In the data rows, the value 500 means zero.
Some points, one per row:
[425 427 428 431 434 449 448 724 744 745 747 535 546 543 543 261]
[726 716 711 708 699 708 698 555 592 607 626 642 408 423 435 366]
[763 773 724 684 655 642 589 512 538 487 461 414 372 369 337 342]
[786 734 740 689 704 667 614 600 608 597 587 573 572 523 511 493]
[443 417 392 368 344 332 304 251 299 326 355 380 417 442 468 515]
[479 430 368 321 257 223 172 482 549 596 643 732 580 623 668 529]
[632 603 617 631 646 669 681 668 645 651 635 595 228 219 224 252]
[751 773 743 713 691 680 648 632 648 596 564 507 461 442 419 420]
[567 588 567 548 532 530 508 596 671 685 717 729 752 740 719 583]
[633 629 606 584 585 575 395 376 372 367 344 359 345 318 316 311]
[588 592 591 597 597 616 315 293 317 321 326 328 342 343 346 369]
[275 222 277 334 382 439 492 520 486 541 550 568 301 335 388 462]
[521 552 583 616 648 694 723 727 717 688 660 628 609 576 546 536]
[410 472 534 597 661 737 796 676 627 559 491 421 361 290 222 241]
[276 276 277 279 280 295 448 683 705 707 709 708 720 718 719 480]
[497 539 582 625 668 725 258 375 440 485 530 573 627 668 623 445]
[431 414 397 382 366 363 344 299 301 284 267 247 489 493 498 524]
[400 443 487 532 577 636 634 603 655 687 720 750 720 678 638 639]
[710 711 713 716 718 734 618 615 635 636 638 636 351 348 348 333]
[354 427 500 574 649 736 789 556 518 460 402 342 293 650 588 706]
[539 573 608 644 681 730 861 404 401 379 357 332 327 310 294 663]
[497 451 405 359 315 282 233 255 323 372 421 509 567 612 659 727]
[626 595 565 535 506 490 456 396 381 347 314 277 297 259 293 349]
22 more points follow, each with its number after it:
[555 540 527 514 501 501 485 443 448 434 420 339 325 297 272 267] 0
[406 437 469 502 535 580 880 732 697 643 590 558 539 506 475 648] 1
[611 645 678 713 748 796 813 572 578 565 552 536 509 461 415 538] 2
[393 405 406 409 412 429 427 610 682 725 773 750 740 719 698 570] 3
[437 472 508 545 582 632 664 674 690 687 684 678 684 677 641 625] 4
[301 300 299 299 299 312 308 310 359 388 418 444 455 493 552 632] 5
[328 334 341 349 357 378 382 630 655 662 668 672 688 680 674 689] 6
[509 459 410 362 314 278 226 480 551 603 655 704 765 814 864 605] 7
[411 404 398 393 388 396 387 568 590 593 596 596 600 599 599 279] 8
[551 515 480 446 412 391 352 290 298 286 275 261 308 343 380 438] 9
[378 360 342 325 308 305 285 577 645 695 745 791 821 797 816 524] 10
[620 626 648 652 669 682 719 688 702 697 691 643 643 484 474 473] 11
[577 621 665 710 756 814 855 638 619 581 543 496 464 419 375 505] 12
[218 212 206 202 197 206 374 476 516 537 558 577 693 724 730 623] 13
[391 373 318 263 211 174 115 337 400 405 427 639 654 661 665 503] 14
[669 597 518 440 371 306 228 406 417 415 407 396 468 526 597 413] 15
[438 409 380 352 325 310 278 222 273 304 336 365 406 433 463 514] 16
[288 299 310 323 335 361 537 521 571 602 633 676 720 720 723 747] 17
[339 329 319 310 301 305 292 595 608 602 596 587 623 632 643 675] 18
[331 351 392 389 371 353 385 513 580 628 677 701 758 715 761 689] 19
[347 337 329 321 313 319 307 646 655 645 635 622 636 622 633 664] 20
[395 372 349 326 304 295 269 370 389 389 389 398 419 428 438 430] 21
Which two of these numbered points are nearest to each point below, ignoring the 2 directions in which the first points spread most? Their numbers follow each, nearest first.
[399 365 332 300 268 292 256 265 320 356 393 426 471 503 539 595] > 16 3
[560 502 445 388 332 289 647 560 678 598 518 435 365 288 223 259] > 0 21
[571 574 577 582 586 596 595 570 251 262 274 282 303 311 314 496] > 6 12
[408 386 364 343 322 323 306 266 635 593 551 505 472 691 203 289] > 0 21
[314 343 373 404 435 450 490 524 604 664 725 783 783 771 729 709] > 2 4
[679 611 543 477 411 356 287 194 213 260 308 353 410 453 499 655] > 7 19
[671 630 636 621 585 223 216 195 224 233 242 463 488 479 511 525] > 7 14
[409 401 400 393 386 463 523 568 385 395 403 409 419 426 435 465] > 13 5
[380 356 352 330 350 341 314 288 283 309 327 344 355 377 602 647] > 5 6
[686 689 691 695 699 716 715 690 452 454 456 456 467 310 309 328] > 11 9
[259 307 357 407 499 563 609 631 699 748 797 626 684 729 681 653] > 12 4
[692 686 681 677 633 639 481 446 445 422 398 379 365 342 305 321] > 10 14
